Each named turn below is shown by a few rows before and after it. Which turns, in which order, take the first row of each later pair to the second? The first pair is answered.
visu:
[ -1, -23, -11, -20,   0, -21,   1,  31,  -1,  28, -54] -> [  4, -30, -15, -15,   3, -10,   6,  41,  13,  32, -42]
[  1,   1,  -1, -26,  -1,  15,  14,  -2,   5,   1,  14] -> [ -1,   8,   1, -29,  -2,  12,  13,  -7,  -3,  -4,   7]
[ -1, -12,   6, -13,  -4,  -9,  -9,  49,  19,  10,  10] -> [  9, -11, -11, -10,   1,  13,   8,  44,  20,   0,  19]
Bala:
[ 34, -10, -25,  12, -13,  -9, -16,  -2,  13,   9,  12] -> [ 29, -11, -32,  -1, -15, -14,  -5,  14,   6,  13,   7]
[ 16,   9,   3,  16,   9,  17, -10, -18,  -4,   1,  -3] -> [ 19,  -3,   2,  20,   7,  15, -13,  -4,   8,  11,   5]
[ -5, -17, -30,  -2,  20,   4,  25,  12, -11,   4, -23] -> [ -5,  -6, -23,   2,  22,   7,  24,  -7, -19,  -6, -28]
[-24,   1,  29,  -5,   1, -45, -27,   3, -13,  21, -32] -> [-23,   4,  32,  -1,   2, -44, -28,  -5, -13,  17, -33]
zakap:
[ 23, -38, -55,  14, -18,  -1,  -1,  13,  12,   7,  -5] -> [ 15, -41, -42,   7, -18, -16,  -7,  30,  12,  20, -11]
[ -2,  14, -15,  -3,   9,  33,  14, -26, -26, -23,   3] -> [ 11,  -4, -21,  18,  12,  35,   6, -27,  -9, -13,  13]
[ -4,   2,  -3, -44, -10,   4,  25,  26,  -6,  -1,   4] -> [  3,   5, -13, -40, -11,  17,  29,  13,  -9, -10,   6]

Between the rows of a pair lie two turns.
[-10,  -3,  -6, -24, -16, -23, -30,  16,  -4,   0, -25] -> [ -8,  12,  -6, -20, -14, -11, -30, -13, -11, -17, -27] : zakap, Bala
[ 19,  -4, -15,  38,  15,  22,  -3, -26,  24,  -3,   8] -> [ 19, -10, -17,  39,  19,  20,   3, -17,  23,   2,   7] : zakap, visu
[  6, -24,  -7,  38,  25,   3,  16,   6,  13,  15,  17] -> [ 10, -18, -21,  30,  25,  10,  30,  -1,   2,   5,  13] : visu, Bala
[ 15,  16,  13, -10, -11,  21, -18,  -7,   9, -10,  34] -> [ 17,  14,   2, -16, -11,  26,  -9,  -1,   7, -10,  35] : Bala, visu
[  0,   3, -21,   3,  17,  31,  38, -16, -16, -52,  -2] -> [-26,  11,  26, -10,   2, -34, -11, -15, -26, -35, -38] : visu, visu
[ 11,  -8,   3,  29,  12,   4, -12, -16,  11, -10,   7] -> [ 16, -15, -14,  23,  11,  12,   4,  -1,  12,  -8,  12] : Bala, visu
[ -6,  22,  -5,   4,  12,   0,  -9, -31,  -1,  -7,   4] -> [ -6,  10,   4,  11,   9, -10, -28, -17,  16,   7,  11] : visu, Bala
[ -3,   8,  27,  33,  12,   3, -31, -17,   5,  -6,  14] -> [-14,   0,  33,  14,   5, -10, -29,  25,   7,  13,  16] : Bala, zakap
[-19,  26,  12, -14, -22,   4,  -9, -21,  -5, -27,   1] -> [-20,   8,  27,  -8, -24,  -8, -27,   5,  17,  -4,  14] : visu, visu
[  7, -36, -20,  20,   6, -20,   4,   8,   5,   7, -12] -> [ -7, -20, -12,   2,   4, -29,  13,  16, -14,   4, -27] : zakap, Bala
[ -1,   5,  -7, -21, -51,  -7, -19,  18,   7,  -5,   5] -> [  3,  11, -14, -20, -53,   3, -13,   7,   5, -14,   6] : zakap, zakap
[  4,  -9, -13,  10,   5,  23,  17, -13, -14, -27, -12] -> [ 11, -34,  -9,  25,  11,  13,   3,   2,   7,  -5,  -4] : zakap, zakap
[-11,  22,  30,   2,  17, -10,  -1, -16, -17, -15,  -4] -> [ -6,   5,  34,  20,  18,  -5, -15, -11,   9,  -3,  13] : Bala, visu
[-11,   4,   8,  -5,  10, -22,  -4,  14, -14,   8,  -9] -> [ -9,  19,   9,   1,  12, -12,  -7, -13, -20,  -8,  -9] : zakap, Bala
[  5, -26,  20,  47,  36, -33,   6, -11,   0,  23, -20] -> [ 11, -38,   3,  45,  36, -21,  22,  11,   7,  29,  -8] : Bala, visu
[-17,  26,  25, -22,  -4,  -8,   0, -12, -19,  -6,   1] -> [-17,  28,  28, -22,  -7,  -3,  -5, -11, -16,  -5,   5] : visu, zakap
[ 12,   7,   2,  25,  32,  18,  24, -47, -13, -11,  -3] -> [ 23, -29,  -5,  34,  27,  15,   9,  -5,  25,  21,  23] : Bala, Bala
[ 13, -24, -22,  -2,   6,  15,  21,  24,  16,  12,  21] -> [ -1, -17,  -6, -17,   4,   1,  21,  42,   8,  19,  14] : zakap, zakap
[ 14,  -8, -22,  -2, -14,  30,   8,  13,  22, -16,  27] -> [ 14,  -5, -29,  -5, -10,  32,  16,   5,  12, -22,  20] : zakap, visu
[-3, -8,  4, -9, -1,  5, 18, 19, 18, -7, 18] -> [  0,  -6,  -5,  -7,   1,  12,  24,   9,  15, -15,  17] : visu, zakap
[-40,  24,  32, -16,  32, -22,   8,  -8, -53, -17, -20] -> [-12,  14,  24,  33,  36,  10, -16, -58, -22, -33,   5] : zakap, Bala
[ 15,  10,  -3, -10, -15,   6, -17, -39,  -9, -22,  -5] -> [ 18,  -3,   0,   2, -16,  -3, -30, -38,   2, -12,  -4] : zakap, visu
[ 12,  -9,  -6, -19,  -1,  33,  25,  27,  -2, -13,  34] -> [  2,  15,  -1, -31,  -2,  22,  28,   1, -31, -30,   8] : Bala, visu
[ 18, -13, -14,  13,   1,  12,   7,   3,  21,   3,  14] -> [ 18, -10, -17,   9,   2,  15,  18,   4,  15,   0,  12] : zakap, visu
[ 13, -20,  -5,   6, -12, -17, -41,   6,   7,  17, -21] -> [  6, -11, -12, -18, -15, -21, -23,  16, -14,  15, -36] : Bala, Bala
[ 10, -13, -43,  -6,  -4, -17,  21,  -6, -33,  -3, -35] -> [  4,  -5, -22,   1,  -5, -29,  -1, -25, -34,  -8, -43] : visu, Bala
[ -4,  19,  -2, -11,   8,   4,  12, -15, -19, -11, -13] -> [ 11,   3,  -7,  14,  11,  16,  -1, -28,   2,  -8,   2] : zakap, Bala
[ 11,  -8, -23,  -3,  -9,  17,  27,  14,   8,  15,   6] -> [  4, -10, -16,  -6,  -8,   7,  21,  24,  10,  24,   3] : zakap, zakap
[ 15,  -5, -37,   5, -20,  20,   3, -21, -13, -23, -19] -> [ 18, -14, -36,  13, -19,   7,  -9, -24,  -7, -17, -24] : zakap, visu
[-13,   4,  16,   3,  -5,  10,  -6,  37,  -6,  26,  17] -> [-10,   9,   4,   2,   0,  28,  11,  33, -10,  16,  23] : visu, zakap
[  4,  -3, -19,  -8,  30,  -9,  53,   6, -21,  -2, -21] -> [  2,   0, -13,  -6,  26, -22,  40,  -9, -27,  -7, -33] : zakap, visu
[ -9, -29,  18,  21,  15, -46, -17,  27,  12,  40, -21] -> [-28,  22,  25, -23,   6, -39,   9,  15, -36,   7, -42] : zakap, zakap
[-15,  10,  -7, -10,  10, -17,  24,  12, -24,  -3, -21] -> [  2,   7, -27,   6,  12,   4,  25, -13, -20, -17, -12] : zakap, zakap
[-14, -34,   0,   4,  26, -26,  -6,  13,  21,  38,   6] -> [-28,  -5,  -3, -34,  22, -28,  18,  19, -15,  21, -13] : Bala, zakap
[ 17, -13, -45, -21, -35,  34,  14,  28,   9, -11,  31] -> [ 18,  -5, -52, -23, -33,  35,  23,  10,  -7, -23,  19] : zakap, visu
[  5, -18, -21, -38, -22, -12,  20,  52,  -6,  30, -12] -> [ 12,  16, -35, -39, -17,  11,  37,  -7, -36, -14, -29] : Bala, zakap
[  7, -13, -44,  16,  47,  20,  70,  18, -24,   4, -12] -> [ 14, -17, -42,  37,  54,  23,  57,  -5, -14,   1,  -9] : Bala, zakap
[  2,  -4,  -6,  12,  -5, -13,  -4,  18,  -7,  12, -20] -> [  9,  -8, -15,  16,  -3,   1,   5,  21,  -1,  12,  -7] : visu, visu
[ -2,  -3,  25,   2,   8, -14, -18,  30,  14,  17,  15] -> [  1,   0,   5, -12,  10,   6,  16,  43,   3,   9,  18] : visu, Bala
[  6,  -3,  30,  32,  11,  -9, -42, -32,  21,   7,   4] -> [ -8,  -9,  37,  -1,   0, -30, -33,  24,  18,  31,   1] : Bala, zakap
[  7,  12, -39, -37, -20,  -6,  16,  14, -21, -17,  -3] -> [ 13,  22, -19,  -1, -10,   6,  -9, -42, -10, -37,   2] : Bala, Bala
[ -5,  -4, -22,  -7,  10, -34,  18,   0, -27,   5, -41] -> [  4,  -3,  -5,  26,  17, -22,  -6, -42, -10,  -8, -33] : Bala, Bala
[ 12, -23, -19,   4,  19, -18,  -4,   3,   2,  16,  -3] -> [  3, -14, -19, -10,  17, -22,   6,  11, -11,  13, -12] : Bala, zakap
[-24,  -6,  39,  26,   9,   1,  -5,  10,  22,   6,  11] -> [-32,  -3,  28,   1,   3,  -6,  15,  37,   7,  11,   1] : Bala, Bala
[ -7,   8,  28,  12,  11,  41,   2,   0,   6, -15,  40] -> [-8, -2, 34, 15, 12, 32, -4, 10, 14, -2, 42] : zakap, zakap
[  7,  11, -32, -29, -20,  13,   1, -27, -26, -27, -15] -> [ 23,  -9, -22,  11, -18,  20, -31, -42,  11, -20,   9] : Bala, Bala
[  7, -14, -14,  26, -15, -31, -24, -32,   1,   6, -37] -> [ -1, -19,  -8,  16, -16, -43, -26,  -7,   4,  21, -35] : Bala, zakap
[ 21,  -9, -48,   8,  -2,  17,  17, -23, -10, -13,  -2] -> [ 22, -15, -46,  15,  -1,   2,   8, -28, -10,  -8, -12] : zakap, visu
[  5, -14,  -5,  27,  21, -15,  -8, -20,  16,  16,  -5] -> [  9, -22, -22,  20,  20,  -3,  11,  -3,  18,  20,   2] : Bala, visu
[-13,  -4,  -2,  -3,   4,   5,  18,  17,  -6,  18,  24] -> [-13,   7,  -8,  -6,   6,   7,  27,  -1, -23,   3,  12] : visu, visu
[ 18,  -4,  10,  33,  17,  22, -21, -42,  12, -31,   2] -> [ 28, -21, -10,  34,  15,  34, -12, -23,  24, -21,  15] : Bala, visu
[  9, -12,   0,  -7,  13,  21,  37,  24, -18,   8, -11] -> [ -1,   6,  14, -10,  13,   7,  25,   0, -35,  -4, -29] : Bala, visu
[ -1, -16, -30,   5,   7,   0,  25,  26,   1,  12, -18] -> [ -3,   2, -28,   5,  12,   3,  30,  -2, -15,  -8, -29] : visu, Bala
[  9,  25,  -5, -12,  26,  38,  27,   1,   2,   4,   8] -> [  4,  35,   4, -13,  23,  26,  18, -21, -12,  -6,  -7] : Bala, visu
[ -7,   7, -13, -41, -34,  -3,   8,  21, -14,   2,  -3] -> [-11,  22,  -5, -39, -30,  -1,   8,  -3, -23, -10, -11] : visu, Bala
[  2,  -8, -24, -13, -23, -46, -23,  20, -23,   5, -35] -> [  4,   9, -14,   2, -16, -39, -33, -23, -26, -16, -39] : Bala, Bala
[ -2, -10, -43, -17,   1,  27,  38,  61,  20,   9,  28] -> [ -2,  27, -48, -17,   9,  40,  51,  -4, -18, -37,   2] : visu, Bala
[-17,  31,  29, -24,  26,  12,  22,  14,  -9,  -7,  18] -> [-14,  39,  27, -22,  23,   9,  17,  -8, -19, -18,   9] : zakap, visu
[  1,  -8, -20, -35, -25,  -6, -12,  15, -27,   0,  -8] -> [ -6,  -1,  -1, -31, -24, -17, -28,   5, -26,  -1, -15] : Bala, visu
[  6,  14,  -8,   1, -12,  -7, -18, -42, -16, -20, -22] -> [ 15, -10, -13,  23,  -9,  -9, -30, -38,   5,  -5, -12] : zakap, zakap
[-13,  11,  38, -20,  -3,  -3,  -1,  39,   9,  27,  10] -> [-17,  40,  41, -26,  -3,  10,   5,   5, -11,  -2,   1] : zakap, Bala
[-11,   2, -27, -10, -20, -28,   4, -22, -24,  -5, -33] -> [  2,  -7, -31,  15, -15, -15,  -9, -45,  -9, -11, -23] : zakap, Bala
[-30,   9,  23, -27,  -3, -19, -28,   6,  -8,   0, -23] -> [-16,  23,  -1, -22,  -6,  11, -16, -29, -18, -28, -21] : zakap, zakap
[  1,  23,  22,  -5, -22, -25, -17, -10,  -9, -16,   2] -> [  8,   0,  22,   7, -20, -13, -16,  19,  20,   5,  28] : visu, visu
[  9,   1, -20, -21, -26,  34,  12,   6,   6,  14,   5] -> [  1,  16, -14, -31, -30,  17,   7, -13, -13,   5, -19] : visu, visu
[-11,  23,  19, -26,   1, -35,  12,  11,  -4,  12,  -5] -> [ -1,  37,  15, -17,   2, -18,  12, -27, -11, -12,  -6] : Bala, zakap
[ -2, -28, -23, -26, -40, -33,  -1,  26, -10,  12, -38] -> [ -8, -19,  -4, -26, -37, -41, -11,  21, -11,  12, -43] : Bala, visu
[  1, -33,  13,  30,  -4,  20,  15, -24, -20,  -8,  19] -> [ -7, -21,  22,  23,  -7,   2,   5, -34, -33, -11,  -1] : visu, visu
[ -4,  14,  11,   7,  11,  31,   6, -28,  15, -28,  20] -> [ -1, -13,   2,   4,   6,  25,   5,  14,  37,  -2,  36] : Bala, Bala
[ 14,  12, -19,  -8, -13,  45,  11,  -4,   5, -19,  25] -> [ 17, -18, -12,  12,  -9,  29,  -7,  14,  29,   9,  34] : zakap, zakap
[  8,   8, -15,   3,   6,  25,   5,  -6,  13, -21,  -1] -> [ 11,  -2, -18,   3,   6,  23,   3,   8,  19, -13,   7] : Bala, Bala
[  9, -16, -35, -10,  -2,   1,  13,   9,  -3,   4,  -5] -> [ 12, -13, -38,  -4,   3,   5,  15,  -3,  -7,  -3,  -7] : Bala, zakap
[  2,  42,  20,  13, -11,  19, -11, -41,   8, -32,  -4] -> [  3,  17,  34,  24, -19,   2, -38, -17,  35,  -5,   8] : visu, Bala
[ 12, -17,   2,   9, -27,  13,  -5,   7,  14,  15,  37] -> [ 11, -12,  -3,   3, -24,  23,  12,  12,   8,  10,  37] : zakap, visu
[  9, -14, -18,   6,   0,   9,   6,   8,  11,   5,  15] -> [ 11, -14, -21,   8,   0,   9,   9,   2,   6,   2,  11] : visu, zakap
[ -3,  29,   2, -15, -10,   2, -12,   6, -10,  11, -18] -> [  0,  17,   4,  -7,  -7,   8, -15,  25,   7,  23,  -1] : visu, visu
[ -1,  -9, -30,   3,   5, -22,  15, -33, -28,  -4, -45] -> [  9, -24, -21,  30,   8, -21,  -7, -43,  -7,   3, -33] : Bala, zakap
[-4, 11, 38, -5,  7, 34, -2,  9, 14,  6, 35] -> [-10,  11,  31, -21,   5,  29,  12,  29,   5,  10,  29] : Bala, Bala
[ 18,  16,   3, -28,   2, -17,  30,   6, -38,   2, -19] -> [ 19,  18,   8, -23,  -5, -27,  15,  -8, -40,  -2, -26] : zakap, visu
[  7,  -2,   1,  29,  44,  -3,  21, -29, -14,   7, -12] -> [  5, -10,  11,  36,  40, -12,   1, -26,  -2,  16,  -9] : visu, Bala
[ -7,  14,  28,  -3,  -3,  -4, -19,  -4,   3,  -4,   2] -> [ -5,   3,  25,  -5,  -6,  -8, -19,  12,  12,   5,   7] : Bala, Bala
[ -1,  15, -11, -11, -17,  -6,  -7, -44, -13, -18,  -5] -> [ 11, -15, -10,  12, -22,  -5, -28, -27,  23,   4,  19] : Bala, Bala
[-17,  31,  19, -31, -19,  -8,  -6,  -9, -25, -20, -16] -> [ 12,  15, -13,   2, -17,  22,  -9, -43,  -7, -33,   1] : zakap, zakap
[  0, -37, -28,   7,   1, -27,  -9,  34,  17,  22,  -3] -> [-13,   2, -28, -21,   4, -31,  19,  11, -30,  -7, -36] : Bala, Bala
[ 14, -20, -20,  11,  -1,   6,  16,   7,   7,   9,  11] -> [  2, -19,  -6,  -2,  -2, -11,  13,  25,   3,  20,   5] : zakap, zakap
[-8,  0,  0, -9, -7, -1, -2, 25,  7,  7, 12] -> [ -8,  16,  -6, -17,  -5,   7,   9,  12,  -8,  -8,   5] : Bala, zakap
[  4, -23,   9,  25,  -3, -38,  -6,   0, -15,  17, -25] -> [  4, -28,   1,  16,  -3, -32,   9,  23, -14,  26, -19] : visu, Bala
[ 21, -20, -30,  15,   9,  10,   7, -14,   5,   9,  -3] -> [ 20, -16, -31,  14,   8,   5,   4, -23,  -1,   5,  -9] : visu, Bala
[ 13,  -5, -25, -22, -32,   8,  -4,  26,   3,  -1,  11] -> [ 16,   4, -32, -24, -30,  15,   2,   7,  -9, -15,   4] : Bala, zakap
[-27,   9,  42,   6,  11, -31, -25,   0, -14,  20, -20] -> [-17, -13,  39,  21,  16, -14, -24,  21,  16,  33,   9] : Bala, visu
[ -3, -13,   1, -13, -25, -38, -37,  15,   6,  15, -10] -> [-10,  11,   9, -27, -25, -36, -29,  -3, -14,  -2, -23] : zakap, Bala
[-10,   3,   8,  15,  43,   9,  43,  -1, -20,   6,   6] -> [ -4,  -4,   4,  23,  44,  11,  40,  -2, -13,   9,  10] : zakap, zakap
[ -7, -17,  12,  10,   6,   1, -24,  14,   6,  -4,  13] -> [  2, -12,  -6,  12,  11,  23,  -3,   3,  -1, -18,  16] : visu, visu
[ -9,   6,  10, -25, -23, -30, -27,   2, -12,   1, -20] -> [  4,  16, -11, -22, -24,  -8, -18, -26, -19, -22, -20] : zakap, zakap
[ 14,  -7, -23,   8,  -1,  23,  25, -18,   8, -12,  27] -> [ 12, -25, -20,  14,  -1,  12,  19,   2,  19,   7,  31] : Bala, zakap
[ 15, -33,  -6,  19,  -6,   4, -35, -10,  17,   7,   9] -> [-11, -20,  19,  -8,  -7, -20, -35,  19,   2,  19,  -5] : zakap, zakap
[-12,  23,  26,  -5,  -1, -16,  -9,  -4,  -2,   7, -14] -> [ -3,  24,  25,   9,  -1,  -4, -18, -21,   6,  -2,  -7] : zakap, Bala
[ 10,  -8,   6,   9,  -2, -11, -33, -11,  12,  -1,  -7] -> [  0,   0,  16,  -5,  -4, -20, -31,  -2,   1,   2, -12] : zakap, zakap
[ 26, -35, -12,  17, -17,   3,  -1,  29,  27,  15,  37] -> [ 22, -15, -35, -16, -19,   9,  39,  35,  -9,   0,  17] : Bala, visu
[ 18, -17, -14,  14, -20,  20,   1,  11,  -1, -10,  29] -> [ 12,  -5, -23,  -3, -22,  15,  14,   5, -22, -18,  14] : Bala, visu
[ 17,  10,   0,   3, -12,  20, -13, -17,   4, -23,   0] -> [ 20,   4,  -4,   5, -16,  19, -16, -14,   9, -19,   5] : Bala, visu
[ 16, -11, -18,  -3, -23,  16, -16,  -6,  26,   1,  17] -> [ 17, -16, -21,   2, -19,  12, -15,  -7,  28,   4,  14] : visu, zakap
[  9,   6, -24,  -4,  -6,   1,   3, -28, -20, -23, -23] -> [  7,   0,  -6,  11,  -8, -12, -25, -38,  -7, -15, -20] : Bala, visu
[-15, -11,  14,   6,   2, -37, -19,  18,  11,  29,  -1] -> [-14, -11,  -9, -11,   6, -20,  16,  42,   4,  29,   7] : visu, Bala
[-3, -2, 30, 16,  5,  9, -7, -7, 10,  3, 11] -> [-11,  -2,  32,   0,   1,   2,  -1,  15,   7,  14,   9] : Bala, zakap
[ 13, -32,  -5,  23,  14,  -3,   7,   3,  15,  13,  29] -> [ 17, -26, -22,  13,  15,   6,  25,   2,   2,   1,  24] : visu, Bala
[  6,   2,   5,  -2, -40,  -2, -37,  -9,  13,  -1,  11] -> [  0,   0,  -5, -23, -45,  -8, -23,  19,   3,   6,   6] : Bala, Bala
[-13,   3,   8,  -8, -10, -29, -19,   0,  -9,   3, -26] -> [ -9,   1,  13,   3,  -7, -25, -28, -11,  -2,   2, -20] : Bala, Bala
[ 10,  -3,  -3,   3,  -8, -14, -14,  21, -13,  26,  -1] -> [  2,  15,   2, -10,  -8, -13,  -7,   8, -30,  13, -12] : zakap, Bala
